500 stands for zero in the data rows.
The table, row by row:
[377,808,598,467,617,658,566,343,591,625,501,777,370,418,552,428,751,521,
 674,690,578,584,519,643,373,617,548,324,548,649,805,496,629,575,543,361,
 433,688,531,246,548,406,391,497,547,419,366,620]
[309,733,470,456,534,610,546,391,610,560,657,855,397,493,508,414,719,545,
 584,622,579,606,523,507,365,540,680,452,692,459,525,444,517,593,493,495,
 530,579,509,210,593,379,356,626,532,538,523,428]
[340,671,584,554,707,865,487,473,580,662,303,442,455,442,417,506,565,617,
 688,642,623,419,586,489,502,631,436,396,341,406,850,438,541,457,335,400,
 641,636,449,498,353,484,483,382,571,333,533,407]
[299,700,536,520,719,815,412,513,577,666,277,452,476,448,355,439,618,646,
 624,647,623,441,547,479,493,613,410,426,362,427,807,382,478,541,392,413,
 698,569,399,543,376,453,434,352,581,281,513,581]
[324,737,574,323,782,593,578,820,451,669,582,783,364,553,507,423,737,375,
 545,443,472,779,280,721,259,477,378,350,601,625,634,483,576,706,522,295,
 623,458,505,238,515,279,476,682,327,728,416,595]
[456,806,742,511,622,692,507,226,661,676,470,708,374,354,514,473,674,525,
 658,656,696,544,498,611,412,698,529,295,496,541,818,520,685,538,458,359,
 506,740,443,341,577,398,452,373,555,422,417,611]
[204,530,459,361,544,581,538,685,495,577,512,530,354,522,474,558,716,479,
 424,539,636,602,351,565,321,452,392,380,794,237,390,355,462,652,547,457,
 655,481,394,364,468,339,402,497,497,607,735,302]
[270,757,606,564,762,876,390,434,621,670,296,500,474,391,375,513,600,697,
 655,656,667,394,524,514,506,663,463,417,349,414,881,383,563,518,293,443,
 717,643,414,592,390,495,536,303,599,189,517,500]
[284,677,510,386,517,610,590,406,608,506,571,699,509,488,438,473,825,495,
 603,652,549,606,552,561,353,578,668,420,795,428,463,399,486,634,490,498,
 610,529,531,300,550,431,331,616,569,543,653,398]
[356,774,524,384,510,624,574,374,619,549,560,816,529,442,514,485,776,437,
 549,579,517,623,510,522,341,502,618,432,662,455,534,475,499,499,475,529,
 517,609,509,238,535,347,350,598,550,634,530,479]
[315,802,520,498,712,723,503,488,559,660,485,747,540,573,438,348,600,628,
 723,525,519,460,619,443,384,589,596,388,480,644,824,413,536,527,419,391,
 614,496,592,316,460,447,419,545,556,406,393,635]
[294,801,648,582,791,875,523,434,695,715,280,460,436,313,425,545,613,668,
 640,719,748,380,539,568,421,745,451,388,318,419,882,444,571,477,403,439,
 694,678,337,547,346,438,433,288,611,166,456,531]
[304,687,594,581,718,756,441,531,510,592,407,468,453,435,463,483,540,613,
 660,682,670,420,547,453,459,717,465,450,373,411,740,423,504,501,336,388,
 640,613,400,512,434,477,486,399,569,290,513,466]
[350,902,652,409,629,703,511,233,680,704,382,745,334,268,549,505,696,535,
 685,802,693,604,537,648,391,677,584,348,513,535,922,536,704,523,491,347,
 547,805,451,258,593,305,411,422,505,431,473,652]
[184,547,465,451,632,815,476,544,639,609,381,525,546,513,406,486,649,699,
 608,576,573,432,552,438,435,585,476,446,609,336,612,362,413,567,401,495,
 715,488,442,495,400,518,423,473,628,380,634,327]
[297,698,548,378,695,540,559,814,417,619,524,761,377,508,581,481,667,295,
 534,423,481,759,285,702,333,455,409,266,641,636,594,486,621,666,519,299,
 544,464,539,246,545,334,384,595,341,664,419,627]
[425,828,592,466,633,636,486,302,624,563,463,774,397,426,465,418,606,495,
 630,593,602,593,525,593,435,667,593,365,570,588,755,565,690,491,483,416,
 493,655,420,291,561,380,397,463,502,474,379,647]
[332,778,685,507,721,843,463,421,672,705,273,454,359,299,390,504,640,739,
 701,743,759,431,561,577,407,733,419,352,382,475,897,426,598,570,288,372,
 684,728,370,483,409,483,472,273,580,219,608,494]
[377,601,548,414,657,517,498,696,519,570,386,516,293,328,500,552,619,443,
 456,530,632,618,261,700,330,563,361,283,465,384,567,487,635,598,522,373,
 650,552,348,459,555,370,495,412,387,613,518,532]
[351,732,554,428,636,575,612,632,460,613,559,728,446,496,546,457,631,332,
 513,436,475,636,449,651,297,566,526,360,595,576,603,521,615,579,534,330,
 498,500,493,292,541,357,426,547,422,632,390,574]
[154,578,416,502,692,772,506,535,704,507,411,470,521,523,377,503,781,677,
 539,630,659,456,518,419,456,501,554,507,686,331,521,280,380,601,455,583,
 716,481,547,496,400,435,372,505,575,264,803,184]
[140,481,527,351,696,543,578,845,462,542,486,538,310,547,518,600,768,402,
 354,476,498,641,162,622,247,455,337,347,765,233,315,369,557,678,542,499,
 672,472,435,385,541,374,392,548,370,665,760,333]
[256,590,536,407,584,643,511,375,599,523,388,531,390,413,455,574,670,562,
 580,620,674,481,449,504,400,702,506,448,632,331,499,407,521,533,526,579,
 599,627,452,443,473,387,426,452,537,452,673,346]
[301,768,520,444,769,876,400,525,538,589,423,689,571,587,426,417,664,680,
 703,553,503,431,662,496,408,559,526,396,454,597,903,396,518,579,359,355,
 625,464,579,358,461,474,495,490,630,245,384,540]
[389,722,606,467,795,850,527,388,628,660,369,452,441,408,410,526,643,677,
 638,638,696,470,552,555,509,721,466,333,340,396,783,466,609,571,388,432,
 587,625,401,532,343,449,533,320,625,300,478,507]
[326,672,562,569,767,875,497,519,631,657,266,471,497,352,438,493,599,695,
 657,702,724,465,547,498,449,634,459,402,381,416,882,389,523,551,327,395,
 710,520,406,529,321,478,493,287,593,159,576,490]
[283,774,636,495,728,786,470,402,599,704,398,433,437,326,419,498,626,617,
 704,658,721,453,512,516,463,701,457,446,374,505,810,400,596,498,423,374,
 619,693,393,508,405,450,573,313,594,287,570,523]
[179,591,573,469,856,732,479,991,393,754,364,492,429,542,437,519,615,436,
 498,408,502,561,323,651,315,499,240,444,437,435,704,343,508,645,401,231,
 786,434,442,390,399,416,540,482,411,474,557,481]
[219,638,477,470,739,790,474,544,614,548,415,449,549,500,442,448,589,616,
 590,584,582,370,492,437,417,489,484,516,505,404,653,331,440,489,379,490,
 712,469,522,457,397,538,428,468,599,324,636,370]
Each row is a mix of 2 hidden patterns, all the same size, taken from one set. Each row also carries a little noise. Patterns are numbered 0, 1, 2 and so on, in the order they first appear below.
Rows drawn again from the table, each followed by the numbers of its patterns, largest weight first:
[324,737,574,323,782,593,578,820,451,669,582,783,364,553,507,423,737,375,
 545,443,472,779,280,721,259,477,378,350,601,625,634,483,576,706,522,295,
 623,458,505,238,515,279,476,682,327,728,416,595] 0 1
[184,547,465,451,632,815,476,544,639,609,381,525,546,513,406,486,649,699,
 608,576,573,432,552,438,435,585,476,446,609,336,612,362,413,567,401,495,
 715,488,442,495,400,518,423,473,628,380,634,327] 2 3
[350,902,652,409,629,703,511,233,680,704,382,745,334,268,549,505,696,535,
 685,802,693,604,537,648,391,677,584,348,513,535,922,536,704,523,491,347,
 547,805,451,258,593,305,411,422,505,431,473,652] 4 1
[315,802,520,498,712,723,503,488,559,660,485,747,540,573,438,348,600,628,
 723,525,519,460,619,443,384,589,596,388,480,644,824,413,536,527,419,391,
 614,496,592,316,460,447,419,545,556,406,393,635] 1 2
[297,698,548,378,695,540,559,814,417,619,524,761,377,508,581,481,667,295,
 534,423,481,759,285,702,333,455,409,266,641,636,594,486,621,666,519,299,
 544,464,539,246,545,334,384,595,341,664,419,627] 0 1
[294,801,648,582,791,875,523,434,695,715,280,460,436,313,425,545,613,668,
 640,719,748,380,539,568,421,745,451,388,318,419,882,444,571,477,403,439,
 694,678,337,547,346,438,433,288,611,166,456,531] 4 2
[377,601,548,414,657,517,498,696,519,570,386,516,293,328,500,552,619,443,
 456,530,632,618,261,700,330,563,361,283,465,384,567,487,635,598,522,373,
 650,552,348,459,555,370,495,412,387,613,518,532] 0 4
[377,808,598,467,617,658,566,343,591,625,501,777,370,418,552,428,751,521,
 674,690,578,584,519,643,373,617,548,324,548,649,805,496,629,575,543,361,
 433,688,531,246,548,406,391,497,547,419,366,620] 1 4
[356,774,524,384,510,624,574,374,619,549,560,816,529,442,514,485,776,437,
 549,579,517,623,510,522,341,502,618,432,662,455,534,475,499,499,475,529,
 517,609,509,238,535,347,350,598,550,634,530,479] 1 3
[179,591,573,469,856,732,479,991,393,754,364,492,429,542,437,519,615,436,
 498,408,502,561,323,651,315,499,240,444,437,435,704,343,508,645,401,231,
 786,434,442,390,399,416,540,482,411,474,557,481] 0 2
[332,778,685,507,721,843,463,421,672,705,273,454,359,299,390,504,640,739,
 701,743,759,431,561,577,407,733,419,352,382,475,897,426,598,570,288,372,
 684,728,370,483,409,483,472,273,580,219,608,494] 4 2
[219,638,477,470,739,790,474,544,614,548,415,449,549,500,442,448,589,616,
 590,584,582,370,492,437,417,489,484,516,505,404,653,331,440,489,379,490,
 712,469,522,457,397,538,428,468,599,324,636,370] 2 3
[340,671,584,554,707,865,487,473,580,662,303,442,455,442,417,506,565,617,
 688,642,623,419,586,489,502,631,436,396,341,406,850,438,541,457,335,400,
 641,636,449,498,353,484,483,382,571,333,533,407] 2 4
[140,481,527,351,696,543,578,845,462,542,486,538,310,547,518,600,768,402,
 354,476,498,641,162,622,247,455,337,347,765,233,315,369,557,678,542,499,
 672,472,435,385,541,374,392,548,370,665,760,333] 0 3
[256,590,536,407,584,643,511,375,599,523,388,531,390,413,455,574,670,562,
 580,620,674,481,449,504,400,702,506,448,632,331,499,407,521,533,526,579,
 599,627,452,443,473,387,426,452,537,452,673,346] 3 4
[283,774,636,495,728,786,470,402,599,704,398,433,437,326,419,498,626,617,
 704,658,721,453,512,516,463,701,457,446,374,505,810,400,596,498,423,374,
 619,693,393,508,405,450,573,313,594,287,570,523] 4 2
[456,806,742,511,622,692,507,226,661,676,470,708,374,354,514,473,674,525,
 658,656,696,544,498,611,412,698,529,295,496,541,818,520,685,538,458,359,
 506,740,443,341,577,398,452,373,555,422,417,611] 4 1
[351,732,554,428,636,575,612,632,460,613,559,728,446,496,546,457,631,332,
 513,436,475,636,449,651,297,566,526,360,595,576,603,521,615,579,534,330,
 498,500,493,292,541,357,426,547,422,632,390,574] 1 0
[284,677,510,386,517,610,590,406,608,506,571,699,509,488,438,473,825,495,
 603,652,549,606,552,561,353,578,668,420,795,428,463,399,486,634,490,498,
 610,529,531,300,550,431,331,616,569,543,653,398] 3 1
[299,700,536,520,719,815,412,513,577,666,277,452,476,448,355,439,618,646,
 624,647,623,441,547,479,493,613,410,426,362,427,807,382,478,541,392,413,
 698,569,399,543,376,453,434,352,581,281,513,581] 2 4
[304,687,594,581,718,756,441,531,510,592,407,468,453,435,463,483,540,613,
 660,682,670,420,547,453,459,717,465,450,373,411,740,423,504,501,336,388,
 640,613,400,512,434,477,486,399,569,290,513,466] 2 4
[154,578,416,502,692,772,506,535,704,507,411,470,521,523,377,503,781,677,
 539,630,659,456,518,419,456,501,554,507,686,331,521,280,380,601,455,583,
 716,481,547,496,400,435,372,505,575,264,803,184] 3 2
[301,768,520,444,769,876,400,525,538,589,423,689,571,587,426,417,664,680,
 703,553,503,431,662,496,408,559,526,396,454,597,903,396,518,579,359,355,
 625,464,579,358,461,474,495,490,630,245,384,540] 2 1
[389,722,606,467,795,850,527,388,628,660,369,452,441,408,410,526,643,677,
 638,638,696,470,552,555,509,721,466,333,340,396,783,466,609,571,388,432,
 587,625,401,532,343,449,533,320,625,300,478,507] 4 2
[309,733,470,456,534,610,546,391,610,560,657,855,397,493,508,414,719,545,
 584,622,579,606,523,507,365,540,680,452,692,459,525,444,517,593,493,495,
 530,579,509,210,593,379,356,626,532,538,523,428] 1 3
[270,757,606,564,762,876,390,434,621,670,296,500,474,391,375,513,600,697,
 655,656,667,394,524,514,506,663,463,417,349,414,881,383,563,518,293,443,
 717,643,414,592,390,495,536,303,599,189,517,500] 2 4
[425,828,592,466,633,636,486,302,624,563,463,774,397,426,465,418,606,495,
 630,593,602,593,525,593,435,667,593,365,570,588,755,565,690,491,483,416,
 493,655,420,291,561,380,397,463,502,474,379,647] 1 4
[204,530,459,361,544,581,538,685,495,577,512,530,354,522,474,558,716,479,
 424,539,636,602,351,565,321,452,392,380,794,237,390,355,462,652,547,457,
 655,481,394,364,468,339,402,497,497,607,735,302] 3 0
[326,672,562,569,767,875,497,519,631,657,266,471,497,352,438,493,599,695,
 657,702,724,465,547,498,449,634,459,402,381,416,882,389,523,551,327,395,
 710,520,406,529,321,478,493,287,593,159,576,490] 2 4
